(in the rows, 128 means zero)
Each row of D is roughly a mix of the hidden directions of one of 3 groups; some rows fit no group.
D:
[[111 108 122 174 143 102  76  98 165 109]
 [ 90 181 113 161 116 127 140 155 160 166]
 [107 144 110  96 101 201 119 119 100 125]
 [168 115 163  77 105 116 121 113 124  78]
 [134 122 158 112  79 170 138 157 108 176]
 [174 105 181 148 136 125  79 126 152 142]
 [ 85 159  87 182 155 114 144 132 138 145]
 [126 141  97 139 130 134 202 164 127 159]
 [131 148 127 172 169 108 190 118 102 133]
 [162 112 120 158 118  64 101 124 152  95]
 [ 94 191 130 144 123 113 143 131 110 181]
 [123 133 152  63  98 124  88 118 100 156]
 [138 116 140 155 135  62 109 148 180 135]
 [130 114 173 102  71 153 132 153  89 126]
 [129 137  77 145 181  95 120 108 164 148]
 [148  94 107 162 157 154 167 132 148  78]
 [117 157  88 138 103  94 188 157 117 124]
 [147 148 177 118  84 160 124 162 104 160]
 [128 127 155  91 117  80 132 164 172 164]
 [105 102 118 107 148 205 115 101 119 120]
 [103  90 123  70 118 162 123  98  91 126]
 [158  84 118 134 154 159 149 106 106  73]
 [158 108  88 137 156  62 125 131 157 123]
 [ 73 164 113 135 111 145 184 125 106 114]
 [145 104 152  77 132 162 122  86 129  83]
 [123 104 138 103 126 211 107 119 111 133]
 [152 112 155  95 142 108 124  90  62 126]
 [125 134 102 150 141 189 158 104  87 100]
 [ 90 148 173 132 117 193 141 117 108 136]
 [161 142 132 128  92 107 133 170 135 192]
 [113 142 132  54 126 138  90 129  94 148]
 [174  87 149 131 117 148  65 121 138 114]
 [ 85 139 143 168 176 136 166  98 151 131]
 [131 130 129 160 142  65 162  94 144  91]
 [157 132 132 190 106 103 172 156 149 127]
 [113 105 136  88 120 112 120 105  91  62]
 [147 106 158 185 122 186 147 131 146 129]
 [112 138  87 158 190 122 125  96 162 119]
 [131 110 124 124 131 128 169 176 197 122]
 [ 98 161 118  93  94 186 116 124 101 148]
 [ 95 142 151 125  97 200 140 123  98 121]
 [142 108 102 179 159 156 160 116 125  81]
 [151 104 125 114 190  92  99 116 159 155]
 [129  94 130  92 158 182 115  81 135 113]
 [156 144 149 141  85 124 136 177 131 183]
 [116 151  86 171 177 122 132 116 167 152]
 [129 130 173 121  78 182 144 152 110 146]
 [ 95  98 120 100 154 159 120  82 110  83]
 [165 136 127 133 102  51 105 147 135 119]
 [166  87 141 145 171  93 162 117 120  97]
 [133 109 167  89 113 163 128 102 113  71]
 [122 142 104 149 150  49 148 122 150 117]
 [108 151  80 170 169 115 134 123 157 164]
 [111 159 120 128 113 159  94  90  66 137]
 [ 94 135 109 160 163  82 147  93 153  99]
 [137 117 100 182 151 161 131  98 104  83]
 [113 151  79 164 150  78 130 141 141 164]
 [117 114 143  95 177 183 121 119 128 172]
 [ 92 183 133 130 109 107 127 148 140 186]
 [180 109 168 117 130 151 100 156 133 174]
 [186  86 140 168 140 120 106 134 165 131]
 [104 155 169 111 115 185 147 141 101 162]
 [164 114 173  84 111 171 128 107 136  99]
 [ 84 104 106  89 108 104 126 118  71 114]
 [168 118 169  83  86 109 123 135 112  94]
 [109 161 130 162 112  91  67 113 122 156]
 [179 108 160  88 124 110 109 114 135  78]
 [120 154 151  82 119 122 125 106  67 165]
 [ 94 101  94 126 177 170 116  92 131 147]
 [138 109 149 122 150 202 138 139 129 171]
 [137 147 123 142  90 100 137 175 121 190]
 [ 92 169  98 178 107 149 103 139 157 142]
 [166 130 151 134  93 127 125 175 133 188]
 [168  77 148 104 145 105 110 100  99  95]
 [141 169 115 186 148  93 136 148 167 138]
 [ 88 105 140  91  95 163 135 118  76 112]
 [183 103 155 105 135 128  78 147 136 163]
 [111 149 124  54 119 118  93 131  92 140]
 [108 157 150  82  95 106  96 138 126 179]]
Here is one row from each group, named. Which group is each of the other rows in?
[ 97 157 102 150  91 162  71 129 143 135] => (117)
[144 150 119 158 114 116 135 168 145 199] => (79)
[ 86 145 145 172 170 114 164  98 152 125] => (77)

[153 123 170 104 162 102  77 124 141 166] => (77)
[104 100 146  79  90 149 129 122  76 109] => (79)
[129 116 139  87 174 171 123 132 127 183] => (77)
[156 130 138 109 144  93 120 100 144  56] => (79)
[144 124 183 110  78 175 139 145 112 123] => (79)
[ 98 131 141  79 119 171  84 104  97 117] => (77)
